One vector is turned by the same rotation once a step. Each row is the vector after some number of steps, and that number follows the row.
The counts run from 0 to 381.
.00 .00 .08 -.05 .13 -.08 -.15 .06 -.33 .11 -.25 .33 .21 -.30 -.18 -.13 -.44 .00 .09 -.05 .02 .27 -.17 .05 -.41 -.15 .10 .30 -.03 -.01 -.09 -.07 .13 .09 .13 -.03 .25 .08 .05 -.11 -.24 -.06 .10 .36 .31 -.22 .10 .01 .07 -> 323
-.22 -.14 .10 .00 -.10 -.31 .00 -.05 .33 -.15 .18 .27 .02 -.03 .30 -.16 .13 .28 -.18 .16 .01 -.28 -.10 -.21 .17 .00 .13 .10 .28 -.25 .16 -.01 -.17 -.33 .00 .40 -.01 -.06 .30 -.01 .02 .09 -.01 .19 .21 -.13 -.29 .19 .01 -> 281
-.16 .07 .22 .05 -.11 -.01 .11 .32 -.05 -.20 -.02 .23 .52 -.16 .11 -.01 -.04 .00 .04 .07 -.17 -.20 -.14 -.25 -.48 .18 -.02 -.17 -.13 -.16 .03 -.29 .05 .19 -.22 -.20 -.01 .28 .14 -.14 .16 .03 -.18 .26 -.05 -.01 .17 .02 -.04 -> 244
.07 -.10 -.01 .01 -.05 -.18 -.04 -.08 .05 -.01 .14 .01 -.18 .16 .17 .04 -.16 .12 -.03 .22 .06 -.08 -.33 -.22 .40 .07 .18 .22 .17 -.34 .04 -.07 -.11 -.18 .21 .11 .16 -.27 .49 -.02 -.20 -.23 .13 .07 .34 -.27 -.18 .04 .24 -> 369
-.06 .31 -.22 .13 .08 .18 .13 -.01 .10 -.06 -.22 .04 -.06 .30 .28 -.19 -.09 .01 -.03 -.26 .20 -.04 .08 -.09 .23 -.02 -.29 .03 .07 .03 .33 .08 -.33 -.14 .10 .06 -.19 -.37 -.11 .03 .12 .00 -.07 -.10 -.45 .08 .00 .09 -.31 -> 8
-.02 -.34 .30 -.10 -.05 .07 .14 -.14 .05 .05 -.07 -.11 .41 -.01 .04 .23 -.07 -.01 .39 .49 .05 -.09 -.11 .07 -.08 .31 -.03 -.24 -.09 .05 -.05 -.33 .24 .04 .07 .08 .22 .00 .16 .07 -.02 -.19 -.06 -.03 -.01 .09 -.11 -.02 .12 -> 352
-.16 .16 -.03 -.21 -.13 -.15 -.24 -.02 -.08 .17 .11 .22 -.06 -.11 -.06 .02 .10 -.23 -.02 -.07 -.09 .26 -.38 .01 -.43 -.14 .19 .22 -.36 -.03 .30 -.18 .03 .03 .02 .29 .13 -.26 .02 -.24 .22 .03 -.09 -.01 .00 .17 .16 .14 .10 -> 238
-.33 -.07 .00 -.06 .02 .19 .06 -.09 -.01 -.15 .04 .02 -.25 -.18 -.06 -.21 .00 .09 -.23 -.26 -.02 -.16 -.06 .10 -.10 -.35 .00 -.07 .26 .05 -.11 .34 -.09 -.11 -.02 .16 .24 .17 -.21 -.05 -.49 .11 .15 .28 -.07 .14 -.07 .11 .08 -> 223
-.01 .40 -.22 .12 -.04 .12 .21 .22 -.13 -.08 -.26 .10 -.20 .19 .20 -.03 -.27 .00 .10 -.16 .24 -.10 -.06 -.09 .39 -.09 -.28 .03 .04 -.16 .30 .11 -.33 -.05 .19 -.02 -.07 -.23 -.01 .03 .10 .00 -.03 -.05 -.35 -.03 .06 .12 -.28 -> 9
-.07 -.16 .08 -.01 .27 -.11 -.18 .02 -.13 .04 -.11 .29 -.07 .05 .16 -.26 -.30 -.07 -.12 .12 -.08 .27 -.17 -.20 -.16 .00 .16 .38 -.14 -.21 .26 -.23 .14 -.04 .26 -.08 .12 -.22 .11 -.20 -.03 -.38 -.07 .03 .34 -.06 .19 -.12 .00 -> 235
-.02 -.04 .04 .09 -.07 .07 .06 -.42 -.05 .37 -.19 -.15 .42 .25 .02 .02 .11 .19 .45 .14 .08 .04 .04 .28 -.12 .11 -.20 -.09 -.26 .20 .07 -.14 .16 .23 .05 .14 .11 -.03 -.12 .15 .19 .15 .00 -.12 -.19 .10 -.25 -.09 -.04 -> 24
-.16 -.13 .03 .07 .01 .05 .27 .04 .03 .14 .09 .12 -.04 -.07 .19 -.11 -.41 .26 .37 .07 .00 -.24 .12 .18 .21 -.32 -.04 .18 .24 -.17 -.09 .06 .03 .34 .02 -.07 .18 .32 -.06 -.03 -.09 .14 .02 .04 .13 -.09 -.16 -.36 -.32 -> 306
.19 .00 .01 -.09 -.20 .35 .28 .03 .11 .03 .10 -.11 -.01 .08 .01 -.04 -.11 .06 .29 -.32 .18 -.16 -.14 .30 .00 -.15 -.19 -.16 .17 .12 .02 .06 -.30 .04 -.14 .16 .11 -.10 -.30 .07 -.09 .25 -.04 -.04 -.51 .31 .00 .07 -.10 -> 168
.12 -.23 .11 .14 .20 .25 .00 -.01 -.24 -.22 .03 .10 -.02 -.08 .08 .06 -.16 -.12 .10 .26 -.02 -.03 -.31 -.13 .29 .41 -.05 .00 .12 -.10 -.09 -.16 -.13 .02 .24 -.26 .10 .07 .03 -.03 .02 -.61 .14 .16 -.10 .06 -.01 -.07 -.04 -> 261
-.15 -.04 .23 .07 .08 -.05 .12 .07 .25 -.19 .18 .25 .32 .07 .63 -.16 -.01 -.03 -.01 .16 .06 -.06 .08 -.28 -.04 .11 .00 -.07 .06 -.17 .11 -.27 -.12 -.11 -.01 .19 -.22 .04 .02 -.01 .09 -.01 -.16 -.01 -.03 .22 .16 .18 -.56 -> 335
.32 -.29 .10 -.27 -.03 .19 .02 -.17 .19 .33 .08 -.13 .17 .11 -.11 -.07 -.02 -.03 .32 .01 -.04 .25 -.29 .39 -.46 .11 .06 .05 -.15 .23 .04 -.29 .12 .00 -.09 .18 .26 -.25 -.11 .01 -.04 .04 -.04 -.03 -.07 .29 .04 -.10 .24 -> 77
-.38 .19 .00 -.03 .04 .17 .06 .15 .12 -.16 -.28 .08 .32 -.04 -.12 .08 .40 .10 -.04 .15 -.09 .04 .10 -.16 -.31 .08 -.46 -.09 -.05 .28 .19 .13 .03 .13 .20 .05 -.04 .05 -.02 .07 -.18 .16 -.08 .24 -.20 -.11 -.13 .04 .38 -> 107
.36 -.06 -.05 .09 -.07 -.02 -.17 -.17 .01 .27 .00 -.03 .28 .45 .01 -.26 -.18 .21 .07 .01 -.05 .17 -.39 .03 -.17 .23 .06 .15 -.22 -.04 .18 -.29 -.13 -.10 -.03 .04 .13 -.36 .22 .03 .34 -.09 -.02 .10 -.02 -.11 -.01 -.08 .30 -> 183
.01 .22 -.03 .20 .07 .09 -.03 -.24 .08 .07 .21 -.12 .00 .43 .47 -.30 .05 -.13 -.23 -.17 .10 .27 -.13 -.13 .11 .07 .12 .21 .01 -.10 -.12 .05 -.17 -.04 .12 .10 -.22 -.10 -.02 .00 -.38 .01 .10 -.11 -.06 .17 .17 .17 -.39 -> 230
.02 .25 -.13 .04 .10 -.03 -.24 -.28 .08 .17 -.09 -.16 .04 .44 .04 -.14 .24 .04 -.18 -.07 -.01 .39 -.22 -.06 -.11 .18 -.10 .29 -.09 .13 .22 .04 -.12 -.13 .29 .20 -.10 -.38 .13 .04 -.16 -.01 .03 .05 -.03 -.07 -.08 .13 .36 -> 373
-.20 .17 -.08 .07 .15 .13 .17 .29 .31 -.27 -.13 .15 .09 .10 .12 -.21 .11 .29 -.13 -.12 -.09 -.12 .25 -.30 .09 -.07 -.48 .12 .26 .06 .32 .20 -.26 -.01 .17 .00 -.24 .02 -.07 .02 -.10 .11 -.11 .17 -.19 -.20 -.15 -.08 .07 -> 197
-.19 .06 -.13 .22 .00 -.18 .01 -.09 .00 .09 .24 .23 -.06 .05 .27 -.12 -.04 .24 .19 .04 .01 -.14 -.02 -.14 .35 -.13 -.10 .25 .03 -.19 .36 .05 -.25 .18 .04 .14 -.20 .02 -.01 -.07 .60 .10 -.06 -.05 -.13 .01 -.16 -.20 -.36 -> 201
-.01 .30 -.14 -.06 .03 .34 .03 .31 -.12 -.07 .11 -.03 -.34 .04 -.06 .16 .01 -.33 -.05 -.26 -.05 .13 -.35 -.14 -.05 -.07 -.04 .14 -.17 -.20 .38 .09 -.05 .25 .09 -.27 .10 -.26 .04 -.22 -.14 -.16 -.08 -.07 -.25 .05 .24 .01 .09 -> 152
-.19 .12 -.09 -.01 .23 .07 -.15 -.19 -.32 .09 -.27 -.04 -.32 .14 -.12 -.18 -.20 -.14 -.24 -.14 -.10 .24 -.20 -.05 -.17 -.19 .10 .17 -.18 -.08 .17 .10 .19 -.11 .31 -.11 .30 -.33 .11 -.23 -.33 -.31 .13 .10 .07 -.12 .05 .05 .26 -> 45
-.08 .06 .04 .07 .09 .24 .13 -.09 -.15 .23 -.21 -.21 .40 .21 -.12 -.02 -.12 .13 .31 .03 .00 .16 .02 .21 -.16 .07 -.30 .10 -.05 .12 -.19 .10 .12 .45 .19 -.36 .18 .14 -.06 .06 -.37 .04 .10 .19 .06 -.25 -.10 -.20 .13 -> 215
-.35 .26 .02 -.16 -.14 .05 -.01 .05 .08 -.11 -.13 -.05 .30 -.15 -.17 .25 .42 .05 .03 .12 -.02 .08 -.03 -.09 -.24 .01 -.32 -.05 -.14 .18 .29 .08 -.01 .13 .12 .25 -.08 -.06 .08 .04 -.05 .25 -.04 .22 -.25 .00 -.19 .27 .47 -> 106
-.08 .26 -.13 .19 .12 -.07 -.17 .01 -.34 .14 -.30 .23 .20 .10 -.19 -.21 -.12 .20 -.05 -.17 -.04 .20 -.15 -.19 -.22 -.01 -.23 .23 -.08 .03 .16 .02 -.12 .17 .13 -.23 -.02 .00 .10 -.11 .15 .02 .08 .41 .02 -.42 -.07 .01 .27 -> 376
-.31 .14 .16 -.04 .02 -.01 .30 .27 .18 -.04 -.24 .21 .34 .07 .24 -.12 -.38 .04 .13 .12 .05 -.14 .32 -.05 -.17 -.23 -.10 .04 .07 -.18 .12 -.21 .22 .17 .06 -.16 .09 .04 .09 -.09 -.33 .11 -.17 -.02 .28 -.14 .04 -.08 -.34 -> 56
-.05 -.35 .27 .00 .04 .16 .07 -.06 -.11 -.11 -.13 .07 .44 -.15 .06 .14 -.08 -.03 .33 .50 -.10 -.11 -.13 -.08 -.07 .41 -.12 -.26 .01 .07 -.08 -.26 .14 .13 .10 -.10 .10 .25 .14 .04 .06 -.29 .05 .20 .00 .06 -.08 -.08 .09 -> 351
-.27 -.06 .17 -.16 -.10 -.21 -.06 -.18 .04 -.02 -.25 -.01 .24 .10 .07 .12 .12 -.07 .12 .42 -.06 -.05 -.12 -.20 -.19 .17 .02 -.17 -.33 -.15 .38 -.25 .21 -.07 .06 .18 .10 -.21 .34 -.03 .18 -.26 -.10 -.12 -.01 -.04 -.12 .16 .22 -> 103
-.06 -.11 -.06 .12 .08 .19 -.15 -.42 .01 .03 .50 -.26 -.18 .25 .14 -.07 .50 .02 -.10 .03 -.20 .20 -.36 -.08 .13 .23 -.09 .23 .02 .12 -.02 .25 -.15 .05 .21 .17 -.11 .09 -.09 .01 -.24 -.07 .12 .00 -.06 .19 -.17 .01 .13 -> 123
-.43 -.21 -.10 .03 .13 .18 .17 -.07 -.10 -.16 .02 .09 -.39 -.27 .04 -.01 -.07 .13 .06 .10 .03 -.31 .08 -.03 .36 -.24 -.24 -.03 .31 -.03 .07 .31 -.03 .05 .23 .01 .17 .20 -.24 -.04 -.12 -.07 .14 .14 -.17 .02 -.24 -.09 -.04 -> 117
-.24 .23 .06 .01 -.05 .24 .18 .14 .05 -.27 -.19 .09 .13 .15 .07 -.26 -.05 -.09 -.26 -.36 -.04 -.10 .03 -.13 -.46 -.16 -.16 -.27 .04 .02 .10 .05 -.13 -.18 -.16 -.09 .13 -.05 -.12 -.07 -.36 .09 -.05 .19 -.27 .07 .28 .25 -.03 -> 330
-.10 .07 .08 -.20 -.28 -.10 .05 -.08 .08 .16 -.02 .11 .11 .01 -.04 -.14 -.08 -.05 -.01 -.22 .08 .00 -.23 .20 -.54 -.32 .23 -.04 -.15 -.05 .19 -.19 .00 -.09 -.29 .26 .27 -.23 .10 -.13 -.06 .32 -.17 .00 .00 .20 .11 .26 .05 -> 327
-.01 .17 -.10 .14 .12 .02 .11 -.04 .17 -.12 -.07 .17 .01 .28 .29 -.33 .03 .14 -.09 -.25 .13 -.04 .08 -.05 .05 -.02 -.22 .04 .11 .12 .35 .00 -.39 -.22 .06 .29 -.25 -.26 -.25 .11 .22 .12 -.15 .00 -.39 .17 -.02 .05 -.30 -> 7
